In the rows, zero is written as 128.
The rows of A fall into a few groups, which share some directions, and each row is roughly a mix of its group's hidden directions.
A:
[[ 82 111 154 143 126  74 133 136 136 108 145]
 [112 133  69 125  91 103 138 135 142 100 116]
 [157 111 136 177 123 126 119  87  97 103 138]
 [144 114 178 171 143 138 162 126 154 120 133]
 [100 146  80 127 100 129 164 138 159 115 145]
 [135 155 106  94 154 155  92 131 132 114 170]
 [ 91 110 104  74 121 116 135 161 152 124 120]
 [ 94 146 123 100 162 102 121 126 181 119 117]
 [154 114 153 170 121  91 103 105 105 113 104]
 [141 156 103 109 178 157 128  91 106 130 128]
 [102  92 119 177  89 124 121 127 125  96 128]
 [ 82 127  90 131 141 132 150 139 173 136 155]
 [105 156 123  83 145 143 162 150 136 146 162]
 [135 188 138 133 111 103 130  85 119 109 116]
 [110 113 105 131 107 137 193 120 100 109 137]
 [136 128 173 126 123 104 102 123  70 116 113]
 [165 137  98 134 140 104 101 147 164 118  90]
 [135 107 179 116 156 126  86 129 156 106 126]
 [158 116 121 166 117  94  79 126 131 100 116]
 [156 164 182 128 167 134 126 146 113 132 120]
 [ 96 126  97  98 168 105 144 127 146 139 164]
 [110 141 156 135 152  75 100 110 141 126 161]
 [153 144 111  84 164 153 127 109 133  87 127]
 [129 145  99  74 135 151 126  92 161 130 132]
 [142 133 138 101 104 163 127 101  72 146 137]
 [ 98  76 120 143  87 130 151 139 130 151 148]
 [126 131 153 155 147 150 156 189 138 116 119]
 [135  76 131 178 112 128 100 115 105 125 127]
 [178 116 132 181 151 151 125 110 132 115 117]
 [142 116 115 183 114  98 107  90 118 108 124]
 [116 139 117 124 103 119 159  81  81 118 151]
 [153 148 119 106 102  94  89 142 142  89 114]
 [141 133 141 139 133 134 118  90 159 186 153]
 [144 153 166 161 109 118 130  97 105  87 121]
 [143  98 133 174 124 116 162 170 135 106 143]
 [123 117 117  96 113 131  95 132 176  83 141]
 [162 103 181  99 128 121 101 134 117 150 144]
 [115 154  79  98 115 158 102 162 135 131 135]
 [139 163  98 115 137 131 115 115 120 110 190]
 [ 92 142 166 140 148 118 132 132 155 100 173]
 [109 151 181 116 138 169 132 118 120 139 162]
 [136  87 111 184 106 162 130 134 121 138 136]
 [117 141  98 125 138 120 101  69 163 120 110]
 [ 98 132 148  79 145 156 134 106 150 132  92]
 [139 147 105 106 126 170 131 140 129  68 126]
 [125 128 134 129 148 111 175 131  99  99  78]
 [113  99 144 141 107  98 170 135 131 142  80]
 [139 128 125 157  90 124  87 121 116 178 144]
 [108 155 142 109 174 152 152  98 113 158 139]
 [129 167 108  85 122 109  92 161 145 122 140]
 [133 153  81  93 132 146 114 119 174 132 112]
 [117 122 111 147 142 114 133 108 184  80 119]
 [166 155  91 126 132 156 149 101 120 153  98]
 [124 106 148 159 120 125  97 147 147 125 187]
 [104 126 124  79  95 147 105 136 170 109 127]
 [158 133 183 155 157 111 100 140 110 134 121]
 [ 87  75 106 118 137 100 121 101 111 139 124]
 [143 118 187 147  96 151 104 147 142 111 125]
 [168 115 173 118 115 141 142 145  99 109  93]
 [171 120 101 117 118 124 101 169 119  96 101]
 [130 116 107 144 141  90 126 137  86 171 159]
 [138 155 132 118  73 148 160 135 166 134 142]
 [153 141 147  91 154  99  98 154 139 153 101]
 [100 106 165 180 130 125 134 149 124 148 158]
 [134 119  88  90 136 150 117  97  80 134 124]
 [118 127 154 148 111  99 146 137 189 120 103]
 [128 130 126 143 115 164 101 150 170 126 177]
 [115 164 175  88 134  93 151 129 135 126 128]
 [168 135  91 102 141 169 153 115 112 150 128]
 [138 127 116 150 134 150 118  91  73 125 165]
 [141 110 170 128 118 180 147 134 139  99 155]
 [109 115 118 105 157 100 139 106 115  69 136]
 [156 183 127 140 139 138 128 116 162  89 130]
 [161 146 149 177  98 121 118 165 110 127 141]
 [178 140 122 133 125 115 124 109  99  76 113]
 [142 145 130 117  81 125  70 157 135 122 124]
 [144 155  98 113 135 150  96  81 125 112 158]
 [147  88 117 169 130 146 139 159 145 125  87]
 [156 142 103 142 166 138  91 121  93 104 150]
 [110 110 149 104 115 123  79 113 150 133  82]
 [107  90 160 153 118  86 138 165 121 142 122]
 [171 160 140 152 170 106 115 129 101 123 110]
 [147 124 127 114 139 128 129 145  75 164 173]
 [174 161 121 139 105 139 112  91 109  96 123]
 [156 145 136 146 136 147 161 103 104  93  88]
 [152 142 160 142 103  98 124 173 122  94 147]
 [111  98  89 127 166 108 159  95 128 117 146]
 [144 102 165 135 120 112  85 132 119 141 176]
 [122 127 121  93 139 137 145 132  81 177 153]
 [ 97 136 103 126  81 133 157 155 124 159 155]
 [123 156 126 112 124 103  71 146 168 119 117]
 [131 127 189 107 150 117 135 117  89 150 139]
 [134  60 105 152 133  99 132 132 109 127 131]
 [148 132 135 136  79 113 172 147 155 101 139]
 [168  93 142 167 141 106 104 128 118 127  93]
 [144 100 155 152  74 126 148 115 134 136  94]
 [164 124 133  79 167 134 111 145 125 162 136]
 [126  78 113  99 112 151 100  89 129 111 114]
 [120 122 128 103 156 138 113 116 165 101 183]
 [143 158 122 148 149 168 100 138 137 115 177]
 [127 112 119 122 117 153 165 129  80 164 160]
 [111 124 105  78 151 111 115 123 110  81 143]
 [115 135 145 101 144 181 147 152 136 169 122]
 [152 150 140 158 127 184 135 158 156 126 136]
 [122 125 119  91 120 148 121 113 186 160 148]
 [141  90  96  90 146 125 105 168 141 138 145]
 [141 165  99 101 146 145 104  90 127 163 137]
 [118 138 130 110  83  79 116 101 147 100 139]
 [117 120  90 125  95 155 180 118  99 120 124]
 [145 120 153 154 165 119 123 128 163  81 149]
 [163 145  84 130  99 159 125 147 163 113 136]
 [143  92 157 137 104 108 133 160  97 116  89]
 [102  91 138 133 100 112 163 128 176 139 112]
 [157 134 130 123  76 124  86 116 108 106 101]
 [115 167 160 146 155 120 142 105 177 132 118]
 [107 134  80 114  73 142 147 128 117 146 119]
 [142 100 121 141 141 157 182 140 137 138  87]
 [109  86  87 106 134 142 124 133  92 150 156]
 [137 147 156 142 126 132 182 165 141 125 162]
 [141 143  92  94 171 136 152 103  95 134 129]
 [138 151 106 113  87 159 153 157 105 134 161]
 [112 125  91 115 128 152 194 122 117 132 143]
 [185 145 107 136 168 136 119 118 149 145 107]
 [116 128 136  81 138 152 114 108 169  95 103]
 [145  81 128 131 151 153 141  81  95 125 123]
 [ 91 145 141  95  85  95 117 120  97 131 126]
 [120 124  99 109 138 109 136 140  90 172 170]
 [152 154  90 148 122 155  81 113 153 117 136]
 [158 178 118 118 156 179 126 133 122 132 121]
 [136 142 152 141 151 115 176 167 165 115 133]
 [125 136 116  98 121 128 166 132 116 138  63]
 [136 122 149 169 101 117  82 134 135 114  88]
 [154 125 117 174 165 174 122 135 127 132 104]
 [ 90 126 111  69 121 124 117 122 148 162 115]
 [131 117 140 105 122 130 150 146 100 169  73]
 [104 135 120 150 160 123 102 159 139 130 184]
 [152 161 119 135 148 139 139 150 116 110 189]
 [109 118 112 166  71 107 126 147 123 157 129]
 [112 143 122  63 122 131 107 156 129 149 152]
 [120 146 116  88 168 166 147 134 114 162 137]
 [104 146  90 132 143 104 113  84 127 169 139]
 [114 138 156 114 130 148 159 162 117 157 177]
 [158 130 138 164 109 131 129  64 123 143 122]
 [ 80 125 109 152 151  85 135 161 109 128 128]
 [147 115  88 159 120  85 105 140 115 121 162]
 [131 142 126 140 158  81 160 113 142  90 154]
 [154 180 145 115 158 117 103 124 162 113 139]
 [109 148 136 152 171 118 163 133 178 128 132]
 [111 144  80 145 106  83 129 149 122 156 142]
 [105  91 151 119 166 126 122 130 123 165 170]
 [111 169 129 139 162 107 159 147 170 115 140]
 [147 151 138 120 158 147  88 154 122 162 165]
 [ 91 111 109  72 139 110 145 147 149 111 119]
 [112 110 177 130 114 131 133 117  80 162 109]
 [121 109 157 150  79 130 178 142 142 138 131]
 [135 137 160 118 100 154 128 108  76 153 101]
 [ 93 103 131 125 123  83 136 156 130 174 113]
 [ 90 175 113 150 106 141 136 111 163 108 137]
 [141 113 143 177 165 147 174 145 129 126 123]
 [115 138 107 151 142 138 107 141 121  73 172]]
In each list below, one row fits none of the groups, and each other row fits one group, some only roughly. Which row is it?
    j448: [137 107 154 138 145 158 166 137 119 121 183]
    j240: [ 66 151 135 116 108 136 137 142 165 127 150]
    j639: [112 114 124 147  94 131 168 162 158 134  91]
    j558: [140  91 136 111 144 114  97 174 148 147  96]
    j315: [130  90 119  97 124  94 101 120  94 162 145]
    j150: [136 167 165 138 110 150 132  90 114  95 150]
    j295: [ 93 154 164 123 146 110  96 144 163 152 115]
    j505: [114 129 125 104 126 149 156  65 101 147 139]
    j487: [134 112 129  86 153 118  78 125 155  99 143]
    j870: [136 138 163 106 135  99 150 137 152 108  75]
    j506: [110 131 106 127 116 108 139 166 132 146 190]
    j116: [117 171 129 127 161 125 123 114 131  82 168]
    j194: [160 146 140 156 105 175 122 170 130 121 116]
 -> j116
    j620: [111 140 129 119 162 142 132 168 158 180 131]
    j224: [110 112 123 182 129 122 105  88 139 107 157]
    j491: [ 95 112 159 164 132 155 137 116  99 165 148]
    j141: [ 93 110 109 137 110  82 141  83 143 144 131]
    j308: [135 141 105 163 105 147  91 117 122  97 169]
    j758: [166 165 157 127 140 152 121 126 116 113  80]
    j177: [105 130 111 183 117 111 167 100 132 125 106]
    j192: [188 130 122 134 132 140 129  95  90 134 101]
    j322: [151 130 109 124 178 100 120 137 175 142 110]
    j418: [155 128 140 153 155 113 182 108 120  94 118]
    j254: [121 134 142  79 153  81 156 132 138 108 112]
    j988: [ 95  99 123 141  92  94  93 134 141 156 109]
    j650: [133  89 131 153 121 131 123 110 136 181 169]
 -> j650
    j672: [174 151  94 144 105 148 146 113 114  99 106]
    j171: [133 111  64 134 153 129 154 139 160 144 125]
    j174: [116 103 162  86 165 108 147 153 145 146 126]
    j756: [143 116 105  81 150 135 180 139 107 124 114]
    j744: [144 132 121 126 118 184 115 160 134 148  84]
    j159: [ 86  89 142 128 152 105 149 134 122 119 171]
    j214: [151 147 128 171 148 113 136 116 104 138  75]
    j844: [120 133 128 129  82 160  93  91 112 159 122]
    j656: [132 120 134 138 120 140 140 155 155  95 191]
    j223: [125  86 178 117 155 135 138 149 100 149 140]
    j796: [121 131 135 152 126  59 150 111 150 114 140]
    j801: [128 153 172 151 145  85 123  87 121 139 135]
 -> j796
    j968: [150 150 188 124 141 151 119 104 104 118 150]
    j909: [ 90 125  90 149 109 140 121 163 169 124 145]
    j520: [ 92  80 142 125 122 100 102 116 105 148 155]
    j574: [146 145 132 103 145 153  98 183 139 137 101]
    j971: [106 138  99 140 137  95 150 116 105 181 110]
    j997: [135 134 153 129  78 120 128 103 153 122  78]
    j597: [104 132 101 106 139  99 143  86 142 170 109]
    j962: [123 164 163  89 114 145 138 167 136 116 101]
    j108: [119 117 120 143 118 143 146  98 194 138 153]
    j335: [148 119  89 160 150 121 104 121  91 120  90]
 -> j335
    j985: [160 132 110 144 183 109 136  97 109 105 119]
    j966: [141 129 123 124 111 103  91 124  64 142 114]
    j763: [104 110 132 119  93 135 138 161 147 130 186]
    j343: [143 129 124 155 157  94 103 155 177 122 112]
    j421: [103 119 128 127 132  79  82 128 151 151 101]
    j127: [125 123 158 113 180 110  85 123 132  99 138]
    j719: [153 158 140 137 128 176  96 159 129 155 147]
    j853: [156 154 108  91 146 136 115 151 156  91 154]
    j692: [135 145 103 128  95 157 153 114 126 154  76]
    j360: [158 157 155 125 145  95 119 137 143  86  95]
    j125: [137 120 106  79 154 148 112 149  86 139 108]
 -> j127
    j78: [ 95 153 130 114 103 118 150 113 174 109  91]
    j287: [106 137 124 137 148 137 162  82 108 135 176]
    j414: [143 141  83 102 175 142 102 157 131 121 131]
    j331: [123 100  85 134 130  89  95 110 158 105 137]
    j146: [170 143 117 101  74 130 120 147 131 107 108]
    j590: [170 162 158 119 152 141 102 119 132 159 102]
    j220: [110 120 135 114  71 131 113 168 134 153 155]
    j401: [154 149  97 110  97 167 129 114  90 124 104]
    j27: [129 126 127 141 178  85 110 100 127 139  91]
    j899: [108  91 110 162 141 123 177 131 156 130 150]
    j466: [174 158 142  99 167 130 126 154 143 133 105]
    j365: [115 157 111 164 110 113 124  95 148  83 150]
    j630: [ 97 121 134 106 153 149 149 139 162 174 101]
    j339: [152  92 160 114  75 125 132 135 110 132 101]
 -> j78
    j58: [131 167 115 184 142 163 126 141 142 138 149]
    j134: [128 125 124 148 121 167 101  79 166 111 109]
    j713: [136 141 128 143 159  95 167 138 159 123  83]
    j642: [138  78 136 162 131 115 150 171 106 113 126]
    j243: [113 124 135 149 202 140 141 119 122 146 138]
    j393: [142 134 172 117  80 100 135 148 136 119  95]
    j840: [108 145 166 139  84 152 129 138 149 136  87]
    j772: [110 122 112 128 114 108  79 151 108 104 172]
    j294: [123 149 124 152 125 143  70 125 104 142 169]
    j809: [146 144 149 120 149 155 177 111 120  91 155]
    j88: [145 100 161 172 128 128 110 116 155  87 117]
    j976: [177 140 109 167 122 138 107  97 137  96 122]
    j869: [127 141 117 137 163 147 181  95 139 100 108]
 -> j134
    j610: [127 160 118 158 160 140 104 112 143 138 181]
    j191: [163 118 112 140 151 120 120 133 151  80 171]
    j198: [135 149  91 126 110 178 104 137 160 147 108]
    j158: [155 102 115 138  91 140  99 111 135  77 135]
    j314: [109 132 113 136 163 106 161 136  74 144 148]
    j76: [146 153 119 138 167 114 107  99  78 108 133]
    j388: [159 128  95 163 162 125 143 139 117  95 160]
    j561: [115 122 130 190 125  95 140 126 115 165 114]
    j420: [139 150 166 138  96 148  88 109 100  99 127]
    j992: [149 102 178 119 153 140  99 139 115 121 165]
    j827: [131 102 167  88 161  98 138 151 118 140 108]
    j379: [ 95 119 183  99 125 107 122 154 107 145 117]
 -> j314
    j233: [137  81 147 158 118 129 103 124 156  89 150]
    j792: [ 84 128 119 110 138  97 118 111 133 171  90]
    j181: [154 128 129 178 158 111 113  79 120 132 135]
    j541: [144 138 112 115  82 151  77 144 115 146 148]
    j327: [120 127 125  94 136  98 187 150 119 100 136]
    j915: [147 127 146  71 116 166 117 151 150 149 124]
    j293: [146 141 131 130 109 121  93 157  72 149 106]
    j53: [134 124 174 176 149 108 163 133 120 110 136]
    j51: [ 98 134  96 159 168 125 137  95 105 132 158]
    j157: [146 124  94 122 141 182  97 130 150 155 145]
    j720: [141  74 114 124 101 105 123 135  84 141 110]
 -> j51
    j104: [110 114 136 158 156 150 113 136  98 160 173]
    j280: [136 111 127 165  84 166 168 121 115 119 130]
    j276: [107 143  87 143 139 114 118  71 133 109 149]
    j605: [116 150 118 160 131 121 150 125 129 189  96]
    j69: [133 128  81  91 127 157 170 128 154 133 119]
    j595: [151 132 180  97 108 143 143 129 147 105  94]
    j773: [ 84 145 163 125 130 102  89 121 141 135 162]
    j531: [102 147  84 114 133 116 156 140 122 135  76]
    j461: [110 137  89 181  98 113 106 111 116 143 139]
    j165: [ 95  82 100 106 127  93 149 144 129 131 154]
    j759: [101  79 156 146 140  80 138 132 113 136 134]
    j284: [139  79 114 144  80 158 138 122 105 125 145]
 -> j595
    j994: [160 165 116 167 131 128 141  75 124 123 128]
    j662: [157 140  82 104 151 147 160 139 105 108 151]
    j708: [ 94 129 109  98 148  92 144 165 164 136 125]
    j101: [114 154 107 167 137 103 143  95 164 108 152]
    j458: [106 124 110  79 156 120 106 149 143 114 169]
    j970: [132 107  86 114 163 134 110 127 160 132 173]
    j14: [118  69 103 130 128  97  97 146 120 151 120]
    j775: [163 165 152 131 109 166 141 146  89 130 116]
    j43: [127 138  80 107 133 115 138 149 131 123 187]
    j951: [153 160 162 136 121 130  73 138 150 128 153]
    j894: [125 102 118 142  79 154 127 144 159  95 155]
    j653: [129 150 152 157 112 158 119  94 133  91 166]
    j273: [113  84 108 157 107 133 135  96 159  96 118]
 -> j951
    j54: [114 143 140 111 151  80  86 160 147 113 133]
    j955: [124 154 123 118  92 144 117  68 150 138 107]
    j986: [115 108 166 130 119  71 122 124 103 101 147]
    j200: [111 178 109 121 121 106 162 138 158  96 114]
    j302: [131 131 115 126  95  73  97 103 149 148 108]
    j669: [139 155 142 113 181 160 157 147 141 104 124]
    j110: [137 152 169 110 164 120 115 153 159 158 108]
    j598: [100 130 118 137 175  93 137 115 167 140 156]
    j105: [103 104 146 166 127  83 160 122 128 155 109]
    j624: [ 95  92 162 160 128 136 156 145 134 158 108]
    j645: [156  89 126 148  99 117  90 126  89 142 141]
    j253: [119 100 137 149 142 147 134  83 160  91 101]
 -> j302
    j135: [139 130 115 157 135 176 177 142 148 143 148]
    j923: [123 158 113  92 162  98 173 125 146 135 138]
    j438: [144  95 155 157 125 133 106 128 161  78 138]
    j38: [179 128 145 127 147 117 102 149  91 127 163]
    j74: [124  79 120 108 122  80 110 161 113 113 126]
    j228: [113 134 102 117 109 121 161 117 130 160  70]
    j734: [105 144 126 140  89 125  77 101 119 130 163]
    j480: [112 109 148 188 136  95 155 106 134 138 125]
    j798: [ 76 116 107 119 131 120 129 174 108 156 148]
    j403: [144 116 154 102 108 145 143 167 140 168  94]
 -> j798
